In the data rows, the value 128 means zero.
Here is a table of points, one per row:
vec![118, 142, 112, 175, 140, 134, 99, 145, 132, 153, 148, 121, 193, 134, 152, 162, 164, 121, 129, 141, 164, 90, 129,
     150, 135, 148, 115, 132, 99, 109, 121, 113, 110, 128, 124, 83, 113, 134, 135, 138, 107, 191]
vec![148, 115, 113, 147, 105, 141, 171, 134, 150, 79, 95, 157, 82, 156, 137, 127, 125, 139, 108, 134, 130, 133, 157,
     137, 130, 97, 126, 110, 162, 100, 151, 105, 109, 100, 104, 133, 67, 128, 98, 169, 161, 161]
vec![91, 123, 121, 124, 100, 86, 135, 174, 119, 125, 115, 96, 139, 105, 130, 124, 162, 140, 101, 128, 135, 134, 127,
     99, 154, 114, 159, 114, 143, 159, 110, 89, 166, 140, 117, 138, 96, 122, 135, 148, 142, 108]
vec![115, 137, 139, 103, 138, 127, 84, 105, 101, 109, 114, 129, 95, 108, 158, 172, 139, 127, 157, 166, 123, 123, 96,
     132, 127, 129, 128, 121, 115, 95, 117, 155, 165, 114, 144, 180, 129, 164, 125, 129, 144, 166]
vec![127, 123, 136, 129, 123, 101, 129, 84, 150, 111, 147, 127, 110, 133, 116, 110, 151, 122, 110, 134, 144, 144, 147,
     140, 147, 124, 140, 144, 81, 135, 130, 162, 141, 106, 92, 90, 159, 121, 144, 140, 108, 132]
vec![134, 155, 95, 144, 130, 138, 109, 104, 136, 123, 140, 108, 106, 132, 130, 93, 106, 70, 123, 113, 129, 98, 163,
     112, 105, 122, 184, 117, 141, 118, 84, 97, 108, 127, 140, 138, 135, 85, 137, 131, 175, 135]
vec![144, 173, 120, 109, 114, 167, 130, 144, 146, 152, 142, 166, 113, 101, 195, 149, 112, 148, 119, 116, 140, 162, 92,
     138, 137, 151, 108, 85, 164, 126, 115, 119, 137, 154, 147, 132, 107, 134, 140, 125, 108, 114]
vec![139, 132, 96, 147, 136, 143, 124, 99, 116, 151, 94, 146, 173, 170, 145, 133, 111, 136, 124, 91, 162, 131, 140,
     102, 136, 140, 78, 145, 94, 143, 125, 132, 164, 93, 115, 138, 132, 122, 132, 112, 185, 90]
vec![159, 159, 116, 116, 91, 107, 93, 147, 137, 95, 145, 136, 153, 128, 124, 154, 131, 85, 158, 81, 85, 107, 81,
     95, 121, 142, 119, 121, 145, 89, 138, 120, 88, 95, 130, 82, 126, 138, 123, 98, 150, 127]
vec![124, 122, 151, 117, 143, 122, 178, 142, 129, 152, 140, 102, 120, 141, 111, 113, 140, 172, 104, 133, 175, 135, 132,
     144, 98, 90, 96, 147, 141, 100, 148, 135, 159, 172, 125, 149, 132, 81, 112, 68, 116, 146]
vec![101, 141, 150, 133, 137, 102, 178, 109, 161, 159, 82, 114, 137, 106, 139, 82, 118, 151, 164, 81, 87, 108, 147,
     111, 142, 151, 92, 197, 145, 130, 164, 180, 126, 160, 105, 128, 89, 179, 139, 127, 91, 131]
vec![126, 121, 135, 126, 130, 148, 137, 141, 120, 113, 99, 110, 126, 131, 122, 141, 148, 64, 135, 168, 154, 150, 114,
     76, 119, 148, 106, 131, 168, 160, 168, 135, 128, 92, 105, 131, 112, 101, 89, 118, 116, 118]
vec![158, 159, 126, 123, 138, 109, 101, 148, 122, 87, 133, 118, 108, 160, 119, 127, 114, 74, 106, 122, 171, 127, 131,
     153, 144, 132, 138, 155, 141, 131, 158, 139, 135, 118, 130, 126, 139, 141, 163, 102, 142, 133]
vec![128, 144, 163, 127, 108, 124, 109, 88, 158, 163, 84, 111, 97, 163, 114, 134, 130, 97, 112, 137, 136, 110, 132,
     151, 96, 106, 144, 47, 127, 159, 148, 132, 83, 132, 160, 132, 154, 146, 155, 136, 144, 150]
vec![143, 114, 101, 111, 169, 102, 132, 118, 121, 93, 126, 114, 154, 165, 134, 94, 118, 133, 113, 101, 93, 131, 121,
     158, 177, 130, 123, 138, 161, 102, 135, 108, 108, 98, 115, 141, 139, 145, 97, 139, 137, 132]
vec![71, 139, 133, 91, 177, 150, 104, 109, 113, 125, 147, 154, 149, 125, 139, 122, 109, 114, 137, 124, 108, 182, 182,
     100, 153, 115, 135, 135, 149, 144, 133, 116, 127, 137, 133, 97, 116, 146, 168, 135, 146, 172]
vec![151, 94, 150, 118, 107, 165, 173, 126, 116, 87, 118, 94, 168, 100, 150, 147, 145, 148, 126, 104, 116, 117, 184,
     129, 147, 102, 141, 93, 119, 145, 150, 137, 105, 141, 154, 114, 132, 87, 130, 121, 103, 95]
vec![127, 128, 116, 96, 114, 137, 121, 113, 69, 108, 156, 150, 118, 118, 138, 116, 174, 82, 108, 155, 127, 145, 136,
     196, 100, 130, 105, 132, 97, 142, 113, 156, 132, 155, 107, 175, 116, 129, 114, 151, 136, 135]
vec![123, 117, 99, 154, 151, 124, 111, 182, 130, 170, 110, 177, 139, 133, 112, 86, 153, 110, 155, 155, 93, 119, 69,
     139, 86, 139, 138, 88, 95, 144, 134, 110, 157, 131, 116, 111, 160, 125, 95, 112, 116, 106]
vec![132, 101, 116, 106, 176, 76, 117, 160, 112, 152, 139, 159, 127, 147, 103, 135, 141, 98, 138, 136, 116, 112, 132,
     120, 153, 151, 144, 107, 116, 111, 122, 148, 136, 128, 149, 101, 108, 112, 124, 174, 167, 96]
vec![104, 140, 155, 188, 115, 110, 92, 119, 156, 109, 130, 137, 164, 119, 75, 112, 126, 160, 114, 66, 103, 94, 111,
     129, 114, 113, 106, 140, 159, 92, 136, 166, 135, 130, 149, 124, 113, 92, 124, 125, 65, 163]
vec![139, 116, 128, 78, 109, 148, 134, 149, 139, 106, 131, 120, 140, 128, 83, 129, 109, 142, 143, 107, 149, 131, 128,
     93, 146, 173, 113, 154, 118, 141, 123, 155, 136, 164, 116, 159, 149, 132, 138, 140, 80, 150]
vec![163, 114, 143, 133, 151, 109, 140, 146, 108, 177, 114, 151, 149, 135, 129, 130, 86, 110, 83, 146, 135, 134, 84,
     112, 144, 131, 151, 148, 121, 86, 118, 154, 99, 135, 106, 85, 170, 140, 114, 130, 115, 120]
vec![145, 114, 74, 148, 85, 136, 137, 112, 113, 135, 152, 124, 91, 106, 141, 148, 125, 141, 151, 191, 131, 107, 127,
     129, 129, 113, 112, 122, 144, 129, 56, 146, 141, 124, 135, 97, 160, 151, 131, 137, 116, 107]
vec![52, 90, 134, 117, 114, 107, 141, 109, 139, 127, 131, 80, 107, 155, 143, 94, 102, 122, 122, 111, 137, 172, 149,
     116, 101, 139, 120, 139, 97, 93, 134, 86, 106, 105, 150, 132, 140, 127, 142, 122, 148, 137]
vec![132, 99, 113, 112, 130, 127, 94, 79, 136, 101, 112, 161, 111, 98, 117, 129, 135, 183, 104, 117, 169, 131, 146,
     147, 82, 129, 154, 148, 168, 140, 134, 102, 101, 154, 91, 106, 125, 151, 123, 140, 122, 75]
vec![125, 123, 119, 112, 103, 125, 164, 142, 175, 119, 125, 120, 155, 112, 102, 164, 107, 180, 158, 143, 123, 166, 115,
     165, 138, 95, 140, 117, 101, 136, 132, 174, 146, 122, 152, 167, 97, 155, 126, 68, 86, 95]
vec![128, 111, 108, 130, 141, 94, 94, 141, 102, 164, 150, 102, 143, 107, 128, 120, 101, 136, 178, 111, 97, 88, 94,
     129, 130, 124, 154, 145, 145, 136, 129, 103, 130, 71, 88, 155, 131, 126, 143, 153, 75, 169]
vec![89, 133, 151, 148, 133, 136, 153, 128, 106, 106, 185, 126, 109, 103, 132, 156, 124, 133, 141, 147, 123, 120, 115,
     172, 144, 109, 153, 119, 130, 165, 112, 136, 92, 168, 111, 133, 116, 125, 140, 134, 182, 135]
vec![126, 145, 159, 150, 117, 147, 164, 117, 145, 132, 135, 156, 112, 142, 148, 175, 111, 137, 156, 139, 123, 135, 115,
     97, 140, 119, 141, 161, 92, 179, 119, 102, 138, 151, 170, 165, 138, 119, 118, 126, 114, 81]
vec![181, 173, 170, 126, 123, 147, 112, 148, 108, 170, 108, 81, 124, 104, 127, 101, 123, 176, 134, 180, 115, 163, 160,
     113, 97, 157, 110, 130, 103, 110, 141, 93, 128, 148, 142, 123, 148, 109, 99, 126, 138, 103]
vec![155, 99, 153, 157, 146, 208, 133, 137, 132, 141, 150, 150, 85, 134, 104, 118, 157, 145, 87, 119, 104, 99, 137,
     113, 124, 133, 123, 113, 113, 147, 98, 92, 162, 101, 175, 130, 147, 129, 144, 124, 158, 122]
Along one direction, these points spread out more than along any other. Take the direction at right angles to it along which they spread out most. Then take the direction at right angles to both along which they spread out most. Go by this last direction. Where along it does each point below lie, from 0 to 99? 50 is the average, and the first point above lies past it. One standard deviation of the points above along it is 16.
vec![71, 139, 133, 91, 177, 150, 104, 109, 113, 125, 147, 154, 149, 125, 139, 122, 109, 114, 137, 124, 108, 182, 182,
     100, 153, 115, 135, 135, 149, 144, 133, 116, 127, 137, 133, 97, 116, 146, 168, 135, 146, 172] -> 25
vec![124, 122, 151, 117, 143, 122, 178, 142, 129, 152, 140, 102, 120, 141, 111, 113, 140, 172, 104, 133, 175, 135, 132,
     144, 98, 90, 96, 147, 141, 100, 148, 135, 159, 172, 125, 149, 132, 81, 112, 68, 116, 146] -> 46
vec![126, 121, 135, 126, 130, 148, 137, 141, 120, 113, 99, 110, 126, 131, 122, 141, 148, 64, 135, 168, 154, 150, 114,
     76, 119, 148, 106, 131, 168, 160, 168, 135, 128, 92, 105, 131, 112, 101, 89, 118, 116, 118] -> 51
vec![132, 99, 113, 112, 130, 127, 94, 79, 136, 101, 112, 161, 111, 98, 117, 129, 135, 183, 104, 117, 169, 131, 146,
     147, 82, 129, 154, 148, 168, 140, 134, 102, 101, 154, 91, 106, 125, 151, 123, 140, 122, 75] -> 34
vec![163, 114, 143, 133, 151, 109, 140, 146, 108, 177, 114, 151, 149, 135, 129, 130, 86, 110, 83, 146, 135, 134, 84,
     112, 144, 131, 151, 148, 121, 86, 118, 154, 99, 135, 106, 85, 170, 140, 114, 130, 115, 120] -> 70
vec![145, 114, 74, 148, 85, 136, 137, 112, 113, 135, 152, 124, 91, 106, 141, 148, 125, 141, 151, 191, 131, 107, 127,
     129, 129, 113, 112, 122, 144, 129, 56, 146, 141, 124, 135, 97, 160, 151, 131, 137, 116, 107] -> 70
vec![127, 128, 116, 96, 114, 137, 121, 113, 69, 108, 156, 150, 118, 118, 138, 116, 174, 82, 108, 155, 127, 145, 136,
     196, 100, 130, 105, 132, 97, 142, 113, 156, 132, 155, 107, 175, 116, 129, 114, 151, 136, 135] -> 47
vec![126, 145, 159, 150, 117, 147, 164, 117, 145, 132, 135, 156, 112, 142, 148, 175, 111, 137, 156, 139, 123, 135, 115,
     97, 140, 119, 141, 161, 92, 179, 119, 102, 138, 151, 170, 165, 138, 119, 118, 126, 114, 81] -> 63
vec![132, 101, 116, 106, 176, 76, 117, 160, 112, 152, 139, 159, 127, 147, 103, 135, 141, 98, 138, 136, 116, 112, 132,
     120, 153, 151, 144, 107, 116, 111, 122, 148, 136, 128, 149, 101, 108, 112, 124, 174, 167, 96] -> 59
vec![158, 159, 126, 123, 138, 109, 101, 148, 122, 87, 133, 118, 108, 160, 119, 127, 114, 74, 106, 122, 171, 127, 131,
     153, 144, 132, 138, 155, 141, 131, 158, 139, 135, 118, 130, 126, 139, 141, 163, 102, 142, 133] -> 38
vec![143, 114, 101, 111, 169, 102, 132, 118, 121, 93, 126, 114, 154, 165, 134, 94, 118, 133, 113, 101, 93, 131, 121,
     158, 177, 130, 123, 138, 161, 102, 135, 108, 108, 98, 115, 141, 139, 145, 97, 139, 137, 132] -> 34
vec![125, 123, 119, 112, 103, 125, 164, 142, 175, 119, 125, 120, 155, 112, 102, 164, 107, 180, 158, 143, 123, 166, 115,
     165, 138, 95, 140, 117, 101, 136, 132, 174, 146, 122, 152, 167, 97, 155, 126, 68, 86, 95] -> 63
